In the rows, zero is written as 128.
Each path below is one point turned by a fixed rotation once a step. After each direction that follows a path, write how fast that rotation turns it, in deg/step (0 if it stays still).
Each turn is a multiple of 5 degrees from 10 to 175, or 0.
Each row of a path follows its step; steps can be skipped.

step 0: [130 133 121 131 126 120 131 128 122 128 134 130 130 128 131 135 119 119
 125 137 130 127 135 124 131 126 124 117 134 126 131 128 135 127 136 124
 129]
step 1: [125 124 129 123 136 130 127 116 127 123 131 129 122 126 128 136 125 126
 122 123 131 126 120 134 132 135 126 127 135 127 131 123 141 125 126 124
 128]
step 2: [128 128 130 121 129 132 127 122 125 125 122 132 122 137 128 121 129 131
 125 133 134 125 137 122 125 136 126 138 130 125 135 128 135 128 129 137
 120]
step 3: [134 125 114 127 122 124 121 131 125 128 125 127 130 124 126 123 128 127
 128 129 132 123 133 135 139 127 117 125 128 129 132 124 128 131 131 136
 122]
step 4: [126 133 123 126 128 123 131 129 125 130 125 131 120 125 127 131 128 125
 124 133 131 126 132 133 131 123 126 129 133 129 118 116 135 120 129 130
 142]
step 5: [130 128 132 123 133 142 130 126 119 123 126 125 129 125 129 126 131 122
 125 125 129 119 125 123 133 129 136 133 137 122 133 120 127 123 130 131
 130]
step 6: [129 134 122 124 124 125 130 128 117 121 135 133 131 130 123 118 132 121
 123 129 129 132 133 126 129 125 130 131 132 134 138 136 132 130 128 131
 124]
step 7: [131 133 122 127 128 117 127 127 119 128 128 130 124 128 125 132 126 132
 122 130 121 129 125 142 130 131 126 123 126 125 139 119 127 125 122 126
 128]
step 8: [128 130 130 121 134 132 120 132 121 125 116 133 122 136 132 132 125 132
 125 129 130 129 135 122 131 129 133 120 132 128 126 123 133 121 121 127
 131]
step 9: [127 122 125 126 128 135 128 131 121 121 130 126 133 135 133 131 128 123
 131 133 135 129 130 131 138 125 136 126 127 127 133 123 135 135 139 131
 122]
step 10: [125 128 118 131 119 132 131 128 128 122 135 134 116 127 123 130 127 122
 124 128 135 135 130 133 123 129 120 127 131 126 136 124 134 131 131 124
 133]
[126 129 131 126 128 128 127 129 128 127 128 130 129 126 126 132 131 126
 130 129 129 129 130 130 126 130 127 126 132 130 129 126 126 128 128 130
 125]
0

step 0: [131 122 125 127 132 121 131 120 123 125 121 125 126 142 121 122 132 124
 126 134 135 134 120 130 130 133 133 127 133 126 132 127 133 134 133 137
 127]
step 1: [137 127 125 134 133 122 132 116 131 127 121 134 136 138 128 123 121 126
 124 126 125 127 120 128 135 129 128 132 125 126 130 124 132 136 138 131
 126]
step 2: [134 130 131 135 132 123 136 124 140 130 122 124 130 131 127 122 121 126
 123 118 124 119 123 128 128 134 126 129 122 133 135 125 130 127 129 138
 127]
step 3: [137 124 130 130 127 124 131 133 131 132 123 120 123 135 123 129 129 128
 128 127 131 120 124 134 127 131 133 134 125 140 137 128 122 130 130 141
 134]
step 4: [135 127 124 134 128 131 130 128 121 129 128 130 128 133 126 136 123 128
 125 133 131 122 122 134 121 128 131 135 134 132 137 128 127 143 134 137
 130]
step 5: [137 133 131 131 135 123 136 118 125 127 131 127 123 128 131 137 122 124
 127 129 127 126 123 127 121 130 129 126 133 126 138 125 133 137 132 134
 118]
step 6: [143 128 124 126 132 121 130 124 127 127 119 124 121 132 127 128 126 121
 131 126 125 133 128 123 127 126 127 128 122 127 142 127 128 128 128 135
 117]
step 7: [137 124 123 131 132 127 127 132 127 128 120 132 131 135 114 125 125 123
 130 126 124 129 122 128 130 121 123 133 126 128 133 129 126 135 120 140
 123]
step 8: [133 122 135 124 141 129 127 126 124 131 132 125 133 140 124 128 122 129
 127 121 124 120 121 129 127 126 124 130 130 133 129 127 128 138 122 137
 126]
step 9: [143 119 132 126 132 128 134 127 123 133 125 120 128 133 139 124 123 131
 134 124 128 122 125 128 124 131 132 133 129 134 131 124 131 136 125 128
 123]
step 10: [140 131 127 131 126 125 137 129 124 129 120 125 132 120 129 124 119 125
 134 125 137 122 129 127 123 123 133 134 128 130 133 124 120 137 124 131
 122]
[130 128 127 128 127 129 131 130 126 129 129 126 127 124 128 132 126 130
 127 131 132 126 129 127 127 129 129 126 131 128 129 127 126 129 129 127
 130]
60
[127 124 129 130 128 128 125 129 129 129 131 127 126 131 127 128 126 129
 125 129 129 130 126 128 127 126 128 131 132 129 129 130 127 127 125 129
 130]
85
[128 130 127 131 131 129 127 126 129 128 130 133 132 125 126 128 126 127
 126 126 129 125 128 128 126 127 128 127 130 129 127 130 128 128 127 128
 127]
120

step 0: [121 132 117 137 125 122 134 129 125 119 130 127 128 130 124 125 127 123
 128 122 133 142 131 139 138 125 134 120 131 132 131 131 131 125 134 124
 130]
step 1: [125 122 126 127 121 128 118 133 125 128 135 119 133 127 126 125 125 124
 132 125 120 126 132 128 135 123 132 144 132 137 134 129 130 121 123 119
 124]
step 2: [127 133 127 118 124 135 125 127 121 134 122 126 118 119 123 126 124 119
 137 124 137 121 131 131 130 126 132 133 135 125 126 118 118 131 132 128
 127]
step 3: [119 132 120 126 123 124 128 124 132 130 112 131 140 136 128 129 128 125
 116 125 129 123 123 131 135 128 132 127 136 123 130 122 125 130 123 132
 129]
step 4: [119 120 122 125 130 129 119 128 131 128 119 118 123 134 127 136 130 131
 131 130 126 126 141 134 132 131 128 116 129 135 128 129 135 119 128 127
 132]
step 5: [121 130 122 120 126 125 133 136 118 131 134 124 122 126 133 120 136 135
 130 121 122 136 127 123 132 133 132 125 137 128 133 122 128 126 133 117
 133]
step 6: [123 125 136 122 120 117 130 122 117 128 125 121 134 133 129 126 132 115
 136 121 133 127 128 127 128 134 128 134 124 127 126 129 127 130 120 120
 123]
step 7: [120 123 121 120 132 127 126 135 125 130 129 129 136 123 133 128 119 125
 134 138 143 124 128 131 136 128 134 125 126 130 125 118 129 130 122 135
 125]
step 8: [121 125 129 127 136 122 123 124 124 129 121 124 132 137 132 132 124 138
 129 132 126 135 127 133 133 114 132 130 132 123 128 124 115 127 133 124
 137]
step 9: [129 132 135 118 129 121 121 123 134 128 125 125 127 128 132 130 134 134
 136 130 117 118 128 118 130 130 126 125 135 126 124 119 133 118 123 121
 129]
step 10: [119 128 131 120 132 125 131 123 128 131 133 120 127 120 127 126 138 124
 125 128 131 132 129 122 125 136 129 114 128 123 124 124 125 143 127 131
 134]
[128 127 129 130 129 124 131 128 129 127 127 129 131 130 130 129 131 128
 125 126 128 129 129 130 126 128 130 132 131 128 129 129 125 129 128 126
 128]
140
[128 126 129 129 127 127 124 129 128 129 130 130 129 128 127 125 128 133
 128 125 129 128 131 128 127 124 126 127 130 128 127 129 129 126 129 127
 129]
95

step 0: [125 124 129 126 124 123 134 125 136 127 119 134 135 129 133 130 124 135
 128 133 120 128 117 131 133 131 131 121 131 122 131 129 123 123 129 130
 126]
step 1: [124 126 125 130 125 126 129 125 141 125 126 129 124 124 130 126 127 129
 125 133 117 125 123 130 136 130 129 124 130 118 125 139 123 121 126 129
 130]
step 2: [125 125 119 128 122 134 123 124 138 132 130 127 126 129 132 130 129 131
 127 135 127 125 130 139 137 133 130 125 133 126 125 135 125 119 127 129
 133]
step 3: [120 116 125 124 122 133 132 127 132 134 135 127 127 130 131 134 133 127
 126 130 127 127 132 140 131 131 128 120 135 123 130 128 124 124 127 126
 128]
step 4: [125 124 125 128 127 128 129 129 129 129 142 126 125 130 127 128 138 122
 126 131 126 130 130 134 132 130 122 122 138 122 127 133 121 131 131 124
 120]
step 5: [127 134 120 125 123 130 126 126 127 124 135 130 131 136 129 129 136 121
 128 135 136 130 129 133 134 130 124 122 136 129 128 128 126 131 135 127
 119]
step 6: [122 130 126 121 122 124 138 124 125 124 127 129 131 133 132 127 134 120
 128 130 133 126 123 132 133 127 120 120 132 128 127 121 133 130 133 130
 120]
step 7: [128 133 129 125 122 123 132 125 131 125 130 125 122 129 135 120 127 120
 131 125 125 123 119 127 132 130 116 121 130 131 125 130 134 129 133 130
 121]
step 8: [133 138 130 129 120 130 126 127 139 127 128 123 125 130 138 129 122 125
 130 128 130 125 126 129 128 130 121 122 133 132 128 126 138 124 131 133
 125]
step 9: [130 129 131 131 127 126 136 126 138 133 128 122 131 125 137 130 124 131
 130 120 129 129 126 130 128 128 124 118 139 129 130 122 135 124 127 134
 128]
step 10: [133 126 127 136 133 127 129 126 135 127 133 127 128 122 134 125 125 129
 132 120 125 128 126 122 126 133 127 116 141 125 130 130 125 126 124 133
 126]
[128 127 130 127 130 128 128 129 128 130 132 126 127 129 127 129 130 132
 130 127 129 130 131 128 123 128 130 128 130 128 128 129 127 127 129 131
 125]
60

step 0: [121 129 122 121 120 133 126 124 126 129 129 131 126 128 130 127 134 135
 112 127 130 135 133 131 134 127 124 124 128 129 125 121 121 127 126 122
 130]
step 1: [121 125 133 133 126 133 128 121 135 121 130 128 128 122 127 123 123 126
 123 130 126 137 135 128 134 128 128 122 134 127 142 129 125 123 128 126
 133]
step 2: [132 125 134 128 128 133 141 133 130 123 135 131 128 126 136 124 129 129
 120 123 127 135 125 132 136 129 123 126 125 126 128 130 121 132 121 121
 131]
step 3: [118 139 131 128 129 128 130 128 130 126 129 132 121 136 136 121 130 132
 116 125 125 137 131 132 134 128 132 127 127 130 135 123 128 128 131 130
 126]
step 4: [130 132 126 128 132 131 130 129 131 120 125 126 131 123 138 119 126 134
 121 133 130 133 128 124 137 125 128 124 136 128 133 133 129 127 124 132
 141]
step 5: [127 131 131 129 124 128 130 133 131 126 127 124 127 124 126 121 134 134
 116 126 131 135 126 124 131 120 122 129 126 131 129 117 121 135 125 122
 131]
step 6: [120 129 131 134 122 119 127 128 134 128 127 129 134 129 129 121 126 122
 119 133 130 138 125 130 139 125 137 127 133 130 134 128 126 125 126 126
 128]
step 7: [134 132 125 132 124 134 141 130 135 122 132 133 126 124 135 127 124 128
 122 134 133 139 121 127 131 123 126 129 128 128 125 129 127 123 129 125
 133]
step 8: [120 137 139 131 130 122 135 128 132 130 135 131 119 124 132 121 128 130
 119 129 129 130 128 124 127 123 132 132 128 131 128 118 124 128 126 132
 131]
step 9: [130 130 130 130 120 131 127 130 128 128 127 127 132 129 137 123 128 131
 120 132 127 130 122 124 135 128 136 132 134 130 129 127 131 119 114 133
 136]
step 10: [130 126 126 122 124 132 131 130 140 124 128 128 126 126 129 127 128 130
 116 134 135 137 128 126 120 123 127 132 132 134 129 117 129 131 122 129
 128]
[127 129 128 127 127 129 125 126 124 128 127 127 126 126 128 127 129 132
 127 130 128 124 128 126 129 128 126 129 131 129 126 126 126 127 127 131
 131]
80
[128 128 132 129 125 125 129 131 125 131 129 126 127 128 128 127 130 128
 128 125 127 125 126 128 131 129 129 129 126 129 129 128 127 130 125 126
 127]
115

step 0: [130 131 128 122 122 127 120 128 132 123 132 120 118 142 126 127 139 135
 129 130 130 128 128 136 131 137 120 128 125 131 120 126 126 127 132 124
 125]
step 1: [125 132 122 134 127 119 138 130 123 134 127 133 127 124 120 133 128 131
 129 133 133 133 133 140 135 133 131 133 136 133 123 133 130 128 137 131
 123]
step 2: [136 135 129 132 129 122 125 126 124 126 125 130 132 133 122 138 120 129
 129 127 131 114 126 118 131 129 133 140 128 121 120 127 128 132 122 128
 128]
step 3: [129 124 124 128 132 128 133 117 134 122 130 115 142 120 131 125 125 124
 124 126 118 126 127 129 136 133 125 133 126 125 129 128 125 132 134 129
 134]
step 4: [124 135 134 128 133 140 125 137 137 131 118 122 129 124 134 133 116 124
 130 125 132 133 131 128 131 127 129 129 119 132 133 124 135 127 130 129
 130]
step 5: [120 125 136 135 122 133 127 134 119 126 133 127 121 132 130 127 123 135
 124 120 117 132 133 129 123 124 133 128 130 123 138 122 121 134 128 125
 129]
step 6: [129 129 135 129 128 128 127 127 126 130 138 135 128 123 134 126 139 122
 127 136 124 132 134 117 124 133 130 130 129 143 135 134 127 127 123 124
 129]
step 7: [131 120 131 132 125 128 118 131 128 126 113 137 131 124 126 115 131 128
 125 134 129 123 123 130 124 134 126 120 133 125 131 130 127 126 123 132
 123]
step 8: [132 131 117 120 135 131 124 129 129 121 132 127 117 126 127 126 130 139
 124 138 127 124 130 127 129 124 126 122 135 123 124 127 129 117 130 126
 136]
step 9: [133 130 119 120 123 122 136 123 128 129 134 134 131 129 130 131 122 125
 135 127 132 124 128 136 132 122 136 118 129 133 134 124 133 126 131 134
 118]
step 10: [129 117 128 122 131 122 124 134 136 135 134 128 133 142 130 133 129 130
 130 125 133 119 129 135 128 129 127 135 123 127 120 121 123 131 122 124
 126]
[131 130 132 128 127 128 124 129 129 130 126 131 129 129 128 129 127 130
 127 126 127 128 126 129 128 127 130 126 126 125 125 127 126 129 127 131
 126]
140
